Each path below is one point turned by a fixed rotation once a step. After each direction that follows a path, write how fast that rotation turns it, in deg/step (0 if it stays still).
Each turn is a multiple of 5 degrees from 10 to 175, or 0.
Each row of a path follows its step; steps can be skipped.
Path 1:
step 1: [ -9   8  -6  -7  -4  11  -1   6   1  -8 -12 -16   2  14  -1  -5  15  -7
  -7   3   5  29  -5  -8  -6   1   1   3  29  15  -9   4   1   1  -9  -1
 -12 -25 -15 -14   4  -8 -13  -6   5   5 -14   8]
step 12: [  2   0   0 -14 -14 -14  -1   2   5   7 -18  -7  -5 -14  -5 -23  12   9
 -10  14  15  13  13  11   4   6  16   3  11  16  -1   1   3   9  12  -8
 -11  -3  -8   4  12   2   6 -24  -6 -20   0  -2]
step 13: [  4  12   0  -4 -20  -4   2  18   2  -3   4 -18   7  -7   4  -1   9   3
   5  -6   9  20   3 -12   4  -2   6 -20  17  10 -10   2  11  -5   2 -11
  -8  25   7  -6   9 -11 -13 -17  -6  10   3  22]
step 18: [-17  12  -8  12  -7  -9   9  15  -3   8 -13   5  -5   2   9  -7   4   4
  -3   8  18  18  12  -9  -7  -2 -24  -8  -6   0 -13   6   6  -3   5   2
  20   0 -16  -8  -2   1 -22 -20  14   7   9   5]
step 19: [-20  -1  -5 -12 -13  -2   3   1   6  -8 -27   1  -3   5   7  -8   6  13
  14  10  10  17 -23   3   0   1  -9  25  11  10   3 -10   7  -3  -2   8
   1   1 -15 -11  -1 -22  -1 -11   1  -1 -11  -1]
step 25: [ 12   9  -5  11  -3  -8  10   7  10   8  -1  -1   0 -11  -3 -13   9  26
 -16  12  12  15   9  -6   4 -15  -4  -1  21  10  16   5  -4   1 -12  -3
  -8   3  -3 -19 -19   8  -3 -13   4   2  -2  22]
step 26: [ -6   7 -11  -9 -18  10   2  13   1  16 -11  -8  -2  -1  -4  -3  25   6
   1  17   5  15  17 -10  15  11 -11   9  -3   2  -3 -10 -12 -13  10 -20
   5   1  -9  -2  -8  -3 -21  -5   5  14 -13   8]
step 29: [  5  11  -4  -1   2  -3   4  17   8  15   2 -10   5  -7  11  -9  -3  15
  -7  -4  21  13  17  -2   0  14  -3 -12  15  -7  13   2   3   8   7   0
   0  27  15 -14  -6   0   6 -10 -10   3  26  10]
step 30: [ -2   4 -20  -7   0   8  -1   6  14   6 -17 -14   5   6  11 -21  16  10
   3  15   9  15  23  -2   4 -10  -2  -3   5   0   2  15 -15   0   3 -15
  10  -4 -16   5  14 -15   4 -17 -13   4   5  -2]
step 35: [-13  19 -20 -12 -11   9   0  20   1 -14 -25   4  -7 -14   2   0  11  -7
   0   1   8  14  -4   5  -4  12 -12   0  12  -7 -12  -2  10   7  -6  15
   3   1  -1  -1  17 -22   7  -5  -8 -15  -5  -4]
[ 1 -2  3  2  0 -2 -4 -4  4 -2  2 -5  2 -4  3 -1  3 -3  1  1  1  4 -2  4
  2 -3 -1 -4  6 -2  4  3 -4 -4  0  2  4  2  0  3  4  3  1  5  4  4  1 -4] | 45
[ 1  3  4 -2 -5 -2 -3  0 -4 -5  1 -1 -3 -4 -6  5  0 -1 -4  1  1 -1  4 -3
  1 -5 -4  1  0 -1 -4  1  0 -3  2 -2  7  3 -4  6  0 -2  1  0 -3 -2 -2  3] | 80
[ 2 -2 -2 -2  3  5  2 -3 -2  2  1  0  0  1  1 -5 -4  2  2  2  3  5  1  0
  3  0  6 -6 -1  4 -8  3  3 -1  3  4  5  3  4  3  2 -3  2  0 -1 -1 -2  0] | 20
[ 1 -2 -2  2 -7  2  2  0 -2 -2 -5 -5  1  0 -1  1  0 -4  1  2 -7  2 -3  2
 -2  3  4  2  2  4  1  0  4  4  4 -2  0 -2 -5  0  5  1  4  3 -2 -7 -1 -2] | 95
[ 3 -2  0 -1  0  0  0  0  2 -3 -2  2  1 -7  2  1 -4  4 -1  0 -1  1 -3  1
 -3  2 -3 -2  0 -1  4 -4  1  2  0  8 -1  5  1 -3 -2 -1  7 -1  1 -1 -4  8] | 175
[-2 -3 -3  5  0  4 -4 -5 -2  0 -1  5 -2 -1  3  1  6  1  3  4  0  0  0  2
 -3 -3 -1  6 -1 -7 -5 -4  2  0  0 -2  1  5  0 -2  6  3  1 -1 -1  1 -1 -1] | 90
Path 2:
step 3: [  6   4  -3   2 -11 -18  -6   0  10 -12 -26  -7   3  -9   9  17   3  -4
   7   4   5 -11 -17  22  -2   4  -1   2 -11  -4  -5   7  -1  -1  -9   5
  -4  14 -14  -5 -10 -15  -1   3 -14  -4 -14 -13]
step 7: [  8   6  -6  -7   3 -10 -14   3  14  -2  -5 -11 -17  -3  24 -19   3  -5
   7   2   0  -6 -10 -15 -10  16 -20   3 -12  -1   2   3   9   9  -4  16
  13  13  -7   3  16   1   6  -6 -10  -5  -1   9]
step 8: [  1 -14  -3  -1   5 -22   5  -3  13 -12 -11   1  -3  -3  12   8  14   7
   0   4  11 -28   3   6  15  -1  -2   9 -10   6 -12  12  -3  -7 -10 -14
   6  15   0  12   8 -12 -11   9  -8   3  10   0]
step 11: [ -5   4  11 -12  17   2 -12  -4   8 -22  -5  -9  -3   4  -6  -1   9   8
   2  17  14   0   8  -2 -22  -7   3   4   5 -16  -2   8   5   7   3   0
   3   7   2 -16  10  12   3 -10   9 -26  -4   8]
step 18: [ -5   8  11   0   5  -7 -11  13  13 -13  -6  -1   2 -11   5   6  14   5
  -3   0  -2   5   2  -7 -14  17 -23   2  -5   1   4   0  -2  -2   1   3
  -4  21  -2  -9  14  -1  14 -21 -10   5 -13  25]
step 19: [  3   4   0  13 -19 -28   1   2   4  -7  -4  -7 -13   0  12   3  11   1
  -2   1   4 -18  17  -1  -7   9 -16   9  -7 -11   0  10 -12 -10  -9   1
   4   0  -6  11  16  -2   1  13   1  -4 -11 -17]
step 25: [  5   6  -4   0  -3  -4 -11  -2  13   8  20 -12  10 -21 -12  -5   7  -4
  -7   5  -1  -7   7   1  -5  24 -12   3  -2  -6  -4   1  -9  -7   2 -20
 -17  26  -6  12   7  -1   7  -2   0  -2 -11 -13]
step 29: [  2  11  -2  -3  11 -11  -7  28   2   7 -12  19  14   5   0  10  14  -7
  10  19   4  -5   2  -2  -3   4  -8   7   1  -1   6   2  -9  -4 -14 -14
  -7  11  -8   6  -2  -1   8 -20 -13  -3  -8  14]
step 31: [ -7   5  17  17 -10  -7 -14  -3 -21 -18   5  -5  -5 -12  -3  -2   8 -17
 -26  12   5 -17  -1  -2  -1  -2  -7  -5   8   0  -5  12  -6   4  -8 -17
   2  13  -8  12   2  -4   4  -2 -11   3   9  -3]
step 41: [ -8  10  -7 -18   3   0 -12  -2  18   3  -8  -3  12  -4   1  -9  27  -6
   0   5   3  -9 -12   1   0   7 -16  -1 -21  -9 -10   7   7   8 -13 -17
  -4   6 -13 -11  -1  -4  10  -7   7 -16  -2  -8]
[-6 -3  2  1 -1  2  1 -1  6  0  0  4  1 -1  3  5 -2 -3  3  4  1 -5  5  4
 -4 -3  3  2 -3 -7  3 -3 -2 -2  0  2  0 -1  6  0  0 -1 -4  2 -3 -2 -2 -2] | 135
[ 1 -1 -2  3  1  2 -3 -1 -4 -3  1 -2 -6 -5 -3 -1  0 -1  0 -3 -2  0  4  6
  2  4  4 -3  1 -4 -3  4 -1  2  1 -5  0  0  1 -2 -8 -5 -1  2 -3 -1  0 -4] | 65
[ 1  0  2 -2  4  0  4 -3 -2  1  1  0 -2 -3  2 -1  0 -6  4  4  5  4 -4 -1
  0  3  1  3  0 -1 -5  1 -5  6  4  3  2 -3 -2  1  1 -2 -3  5  1  0  1  7] | 110
[ 1 -8 -3  4  1  3 -6 -2 -2  2  0  7  5  2  0  1 -4 -3 -3 -5  2  4  0  1
 -4  3  2  3  0 -2 -6 -6  0 -3 -2 -3  0  2 -2  4  0  2  0  0  0  2  0  2] | 95
[-1  2 -5 -5  4 -5  0  4  0  1  4  2  0 -5 -3  3 -2 -7 -2 -3  1  0 -1  0
  1  2  3  1 -2  3  6 -3  2  2  4  1 -4  1 -1 -1 -3  4 -2 -3 -1  1 -5 -2] | 95
[-6 -1 -1 -1 -3 -2  0 -2  1 -2  3  5  4 -1  0  1  1  0 -5  5 -2  0 -5 -1
 -1  4  1 -1  0  3  0 -1  1  1 -2  4  2  3  2 -4 -5 -8  7 -1 -5  0  2  4] | 170
Path 3:
step 0: [ -9  -5   7 -18 -18   8 -15   2   4  -2  18   6   5  23 -11   8   4  -3
 -16   1 -11   7  -3  -1   2 -20  13  -6  -2   3 -10   2 -13   8  -3   6
  18   7   2  -6   0  -8  16  -6   0  -2  -8 -17]
step 5: [  8  11  -2  -6 -10   4  -3   4   9  -9  -2  21 -16 -12 -10   3 -10   3
   3  -3  11   7   5   1 -10  -3  15   5 -10  14  -3 -12  -9   1   5  23
 -13   7  -9 -14   2   4  13   0  -7 -12   6 -30]
step 13: [ 24  11  12  11   3  21  24  -8   4 -10  14   1   6   1  12  -3   0  -9
  -3  -1 -18   7   5   4   6  -1 -11   9   4  11 -10   9  -6  -4  17  -8
   4 -10  12  -7  15   0 -14  -4   2   0   2 -12]
step 16: [  2  -5  22   0   3   0 -11  -1  -4   2 -14 -18   8   5  -5   9 -16  17
 -16   7 -16  -5  -1  17  -6  -6  -6  -1   2 -18 -11   5  -1  -8  10  -3
  -1   1  -1 -19   4 -10   4 -14  -6 -16 -20  -7]
step 22: [ 17   0   0  -4 -13  -2  13  14 -17   8   8  -7   0   8  -9 -15  15 -14
   5   2  -6   7   9  -5  -1  15   4  16  -1   4   2   4  12  17 -13  -3
   5  12   4   9 -13  -4  -7 -13   7   9 -24   8]
step 23: [-18   5  16  -5  -2  -6  13  -6   4  -1 -13  -8  10  -9   5   4  -8   2
   4   7   0  -1 -10   7  15  -6   4   7 -32   1  -2   7  -6  12 -15   0
 -11  20   7   1 -16  13  14  -6  -7   5  15   0]
step 28: [ -8  12 -11   5   0   2  -5   5  -4   3  -3 -16  -1 -16  20   5 -16 -12
   9  14 -13  -9   6  11  15   8  14   0  -7 -13 -16   1  -4   2  13  -6
  -9   5  14   4   1 -11  -4  18  -2  -3  11 -17]
step 33: [ -5   0 -17  -2   7  -8  -7  -2   9   5   6   2   1 -15   0  14   7   0
  12  12 -16  -5  -1 -18 -11  20 -15 -21  -2  13   4   9  14   7  16  -5
  -1   8  -3   7   4 -13  -6  19   8  13   4  -5]
step 35: [  1   7  -2 -20  -7  15   9  -4  -3  -4 -26  -2  15   0  -9   7   4   9
  -5 -14   3  -3  -6  21  11 -15   9  -9   5   9  -5   4  -4   3  10  -5
  11  -4  -2   6 -21  -3  -5   7  -9  -8 -22 -11]
step 41: [ 16  -4  -2 -15 -20  -1   4   4   0   8  15   2  -2   0 -10   7 -22 -18
  -8  -5   2  -1  -4 -11  -1   1  -1   2 -21 -16   2  -7   4  -5 -23   1
  -2  14  -3  -3  13  -4   4  14  -8  15 -15   7]
[ 2 -1 -5 -5  1  1 -1 -2  2 -1 -1 -5  1 -4  3  2  3 -1  1  2  3 -3 -4 -1
  5  5  2  3 -1 -6  4 -2  7  3 -3  1  3  0  0  5  5  0  1  3  4  2 -3  0] | 135
[-1 -2 -1  0 -2  1 -2  0  6 -1  4  0  1  4  1  0 -1 -2  8 -2  0  4 -4  3
 -2  2 -4  0  1  3 -1 -1  2  2 -1  0  3 -4 -7 -2  4  4  1 -3  3 -4  6 -4] | 55
[-3  2  2 -2  2  1 -6  0  5  3  0  1  2  1  5 -4 -1 -3  1  1  1 -3  2  1
 -2  2  1 -7 -5 -2  3 -5  0  2  0  3 -8  0  0 -3  0 -5 -4 -1  0  4  2  0] | 80
[-4 -1  1 -5 -3  1 -1  1 -2  4 -3  1  1 -2 -4 -4 -3 -1 -4  2 -2  0 -5 -1
 -4 -2  2 -1  1  0  1  3  0  7 -2  0  7  2  3 -6  0  4  1 -2  3  4  3  6] | 95
[-6 -5  0  1  2 -6  1  1  1  2 -4 -1  0  4  1  0 -2  2 -1 -4  2  6 -1  1
  8 -2  3 -3 -1  2  0 -3  0  5 -1 -4 -2 -3  3  3 -2  1 -2 -2  4 -3 -3  1] | 90
[10 -4  2 -2  1  0  4  5  4  0 -2 -4 -2  2 -2 -3  0  2 -2 -2  3 -2  0 -5
  1 -3 -2 -5 -1  0  2 -2 -5  2  4  1 -1  0  0 -2  8  2  2  1 -1 -3  1  1] | 10
Path 4:
step 1: [ -7  -6  -4   1  18  -1  13  15  19 -11 -17  -4  -4   4  11   4   3  12
  -7  -5  -7  11  10  -6   5 -10 -16   0   1  -3   0 -11  -1   0   6   8
  -8  17   8 -10   4 -14   5 -11 -20 -17 -13 -19]
step 5: [  1  -4   4 -18   0   7  -8  -4  -1  -3   5  -3  14   2   0  20  10  11
   8  -7  -4  -1  24  -9  10  -1  -1 -16  -8  -5  -7  11   6 -13 -15  15
  -7  -5   9  -7   6 -16   3  14 -17 -17   2 -19]
step 9: [ -8 -11 -14   0 -16  13   4   6   7   1  13   3  -1 -20  -3  20   3  -7
   7  -2   8  -2  -3  15  10  -4 -15  -1   8   5  -7  -1 -16 -22 -17   6
 -15  -7   2  -7  11  -6  22  -8   1  -2   3 -15]
step 11: [-18   9 -17  -2   1  18   0  11 -12 -17  23   1  -5 -14  -1 -10  -4  -2
   8  17   2   6   6  10  25   9  -1  -5  -9   7 -18  -3  -1  -7  11  -5
   8   6  11  -4 -11   7  -8   6  -3  -1  11  -4]
step 13: [-17  -7   0   1   3   1   4   3  -1 -18  -2  -2 -21  -6  -6  15   4  11
 -11  11  -4 -14  -9   5  -5 -18  -9  -8  -3  12  -7 -10  -5 -17   3  13
  10  -4   0  10 -28 -12   5  -7  -2 -13  -1 -22]
step 18: [-14  12  -9  13 -12   0  -6  -3  -7 -17  10   8   1  -5  -2   1  10   1
   5 -11 -13 -13  -1  -8 -29   1   3  -6   7   6   2  -6 -13   3  12  -5
 -20   6  10 -10  -8  17   4  -5 -15 -17  -8 -12]
step 24: [-16  -6  15 -14   4   0  -5  14 -14  -9  -4  19   5 -17   4  -7 -15  -5
   1 -11  -5   7   0   8   4   1 -13   2  -2 -13   0   6   0 -15  -3   8
 -12 -23 -11  -1  -4  -7  21  -9 -10 -17 -11   6]
step 32: [ -5 -10   4   7 -11   5   7  -6  -4 -14  14   0  -7  -2  12 -13  -5  23
 -10   0   5   4  26   2 -11  -5  -3 -16   0  -7 -10  10 -19 -17   7  16
  -4  15   7  -2  -1 -10  12   7  -3  -3   7  11]
step 36: [-11  12  17  -8  -8   4   5  -4   0  -3   1  16 -14  -3  25   0 -27  -1
   1  10  -9   3  11   6  25  -4  -9   1  -1  -2 -11   3  -4 -14  -4   6
  -8   9   2  19  10  -4   5  -2 -15   2   6 -12]
step 37: [ -5   0 -13 -17   7  34   5   4 -14  10  14  20   4   8  -3  -6  11   7
  16  -2   0  -4   9   4 -16  12  -2 -19   4   3   0   3   0  -1 -12  -3
  -6  11  10  -8  13  -9   0  -2  -9  -2  13  -2]
[ 0  1  3 -3 -2 -3  0  8  8  4  0 -1 -1  4 -3 -3  2  4  3  0 -5  1 -2  3
  0 -1 -3  1 -2 -1 -3  2  2  0 -2 -1 -3 -3  3  6 -2  0 -1  5 -4 -1 -4  4] | 155
[ 3 -1 -4 -1 -5 -1  5  1  9 -1 -4  0 -2 -1  1  1 -6 -3  1 -1  3  0 -5 -3
  2 -4  0 -1 -1  2 -2 -5  3  3 -4 -3  1  2  1 -2  5 -3  3 -3  4  1  0  2] | 55
[-3 -2  0 -3  5  7 -2  1 -1  0 -1  2 -3 -2  0  1 -2 -1  4 -2 -1 -1 -5 10
  4  2  3  1 -3  1  3  0  2 -6 -3 -7 -2  1 -4 -1 -2 -1  0 -1  3  2  0  1] | 25
[ 0  5  1  3 -1 -1 -2 -2  1 -2 -3 -4  3  0  1 -5 -3 -5  4 -2 -2  4  4  4
  0 -4  7  0  6  0  1 -5  0 -3  0  0 -3  1  5  0 -3 -5  1  3 -2  1  0 -2] | 85
[ 4  1  1  3 -1  1 -4  4  1  4  0  5  0  1  0 -5  0 -3 -1  8  1  3  1  3
  5  3 -4  2  3 -3  2 -2 -4 -1 -1  4 -2 -2  0 -4  4  0  2 -3  6 -4 -1  3] | 145
[ 0 -4 -1  4 -5 -2  1  2 -3  2  2 -2  2  1  0  2 -4  8  1 -1  2  5  5  1
 -1  2 -3  4  2  3  1 -5  3 -3  2 -5 -2 -2 -1 -4  0  2 -1 -3 -1  4 -7 -1] | 45
[ 4  4 -2 -2  3  2 -1  4  1 -4  4  2  2 -1 -4 -1  3  0 -6 -3  5 -1  0  0
 -1  0  3 -1 -2 -2  4 -4  1  3 -3 -2 -4 -3  0 -3  3 -2 -1 -4 -9 -3 -2  0] | 170
[ 2 -3 -2  2 -2  5  2  2  0  0 -5 -3 -1  1  0 -5 -1  3  3  2  3  1  0 -2
  1  0  4 -5 -5 -1 -1  0 -6  1 -2  4  3 -2 -5 -5 -3 -2 -9  4 -1  1 -3 -2] | 120
Path 5:
step 9: [  0   3  -6   9  15   5   8 -14   9  -5   1  -5 -11 -26 -18  -7 -22  -6
   3   3   3 -14  -9  -8 -22 -10 -16   0  18  -7  -4   4  -1  21   7  -9
   9  -5   4  -6   7 -12  14 -20  -4  10   5   3]
step 12: [  2  -4  -2   8   0   5  13 -10  -5 -29 -12   0  -1  -1   2  -5 -10   1
   6 -17  -4 -13   2 -13  -7  -6   1  -5  27 -13   9   2 -25  -6 -11   1
  18  -6  23   6   1  -1   7   8   9   9 -14  -1]
step 14: [ -9 -29   5  -1  -5   7  19   0   4 -10 -15   0  14  -8  -3  -1   4   1
   9 -19  20  -6  -7   1   4  -2  33  -1   3  -5  13  12  14  19   8  -2
   4   2  -1   4  -4  14  -6 -12  12   6  -3  -3]
step 22: [ -6   7 -19  -3   7   1   5  18  -2   6   4   0   6  -5 -15   3  -3  19
  15 -12 -16  13   0   6  -3 -25  23  21  13 -16  -1  16  -2   1  -8 -10
   7  -8  19  12   9  -1  -2   0   3   0   0   0]
step 23: [  5  -3  -8   9   0  -2  -4   3  -4  -8   6  10   3  20  -8 -13  -1   7
  14  -6 -23   1  10   5   8 -26 -17  -4  12  -8   2   8  -6  18 -10  -1
  -3   5  25  -7  -4  -9  -7  -9 -18  16   1  18]
step 25: [-16   1   4  -6  10  10  -2  12  -5   2  -2 -12  19   5 -11  -9  -4  10
  14 -19  -4  -9  -6   1 -27 -13   7  -4   7  15 -10   2   8   8  10  -5
  14   0   4 -12  14  13  15  -7  -3  16  12  17]
step 26: [  3   4  -6 -10   6 -10   5   8   3 -13 -12   3   3   8 -12  -2 -25   7
  12 -32 -12   3 -10  14   6  -7   7  13   7  -9   6  18  15  15  17  -3
   7   0  11  -7  12 -12   4  -1  -7   0   6  -9]
step 27: [  2  11   3   2   0 -10 -17  -5  13 -24   6  -4  13   1  -1 -26   1   3
  14 -19  -8  -1  10  -6   9  -3  -8  -8   6  -1  18  13   4  15  -2  -5
  14  15   2 -10 -17 -14   2 -14  -3  -3  11  14]
step 29: [-14  -1 -27  -5  -2  -2  -7  13  -7  -9  -1  -7   9   8   4  10  -1   7
   8 -11  -8   0 -15  -4   2 -16   7  -5  21  11  13  -2  18  -3   5   7
   5   8  18  -9  -4   3  16   0  -3  31  -3  15]
step 30: [ 15 -22 -16   3   5 -28 -13   0   1 -15   2  11   2   9  16  -3  -3  -5
   5 -21  -3   0  -5  10   7  -6  11   2   4  -8  13  19   5   3  14   4
   6  12  20  -8   2  15   0  -7  -8   0  -5  -3]
[-1 -1  0 -5 -5 -2 -2  0 -1 -6  2 -1  4 -5  4  4  1 -5 -2 -2  0  5 -6 -4
  5  3 -1 -3  4  4 -1  1  1  1  4  3 -1  3  1  1 -3  5  0  1  1 -5 -4  0] | 25
[ 0  0  2 -1 -2  1 -6 -3  5 -1 -4  1  3 -4 -5 -1  0  6  2  4  2  0 -4  3
  2 -3  0 -1  2  1  1  1  5  3 -3 -1  3 -3 -6  3 -1 -2  3 -1 -5 -3 -2 -6] | 60
[-2  3 -2 -4 -3 -4  2 -5  0 -1 -5  1 -7  0  1  0  2  1 -1  1  1  1 -1  3
 -1  2  8  2  1 -2 -1  2 -2  0  3 -2  3 -1  6  2  4  1 -5  0  0 -4  2 -7] | 175
[ 2  7  6 -7  0 -4 -1 -3 -2  0  2 -3 -1  3  0  1  1 -2  3 -3  1  4  0 -3
 -5 -4 -2  3  4 -3 -3  3  2  5 -3 -1 -3  3 -2  0  5 -2  2 -1 -3  2  1  2] | 20
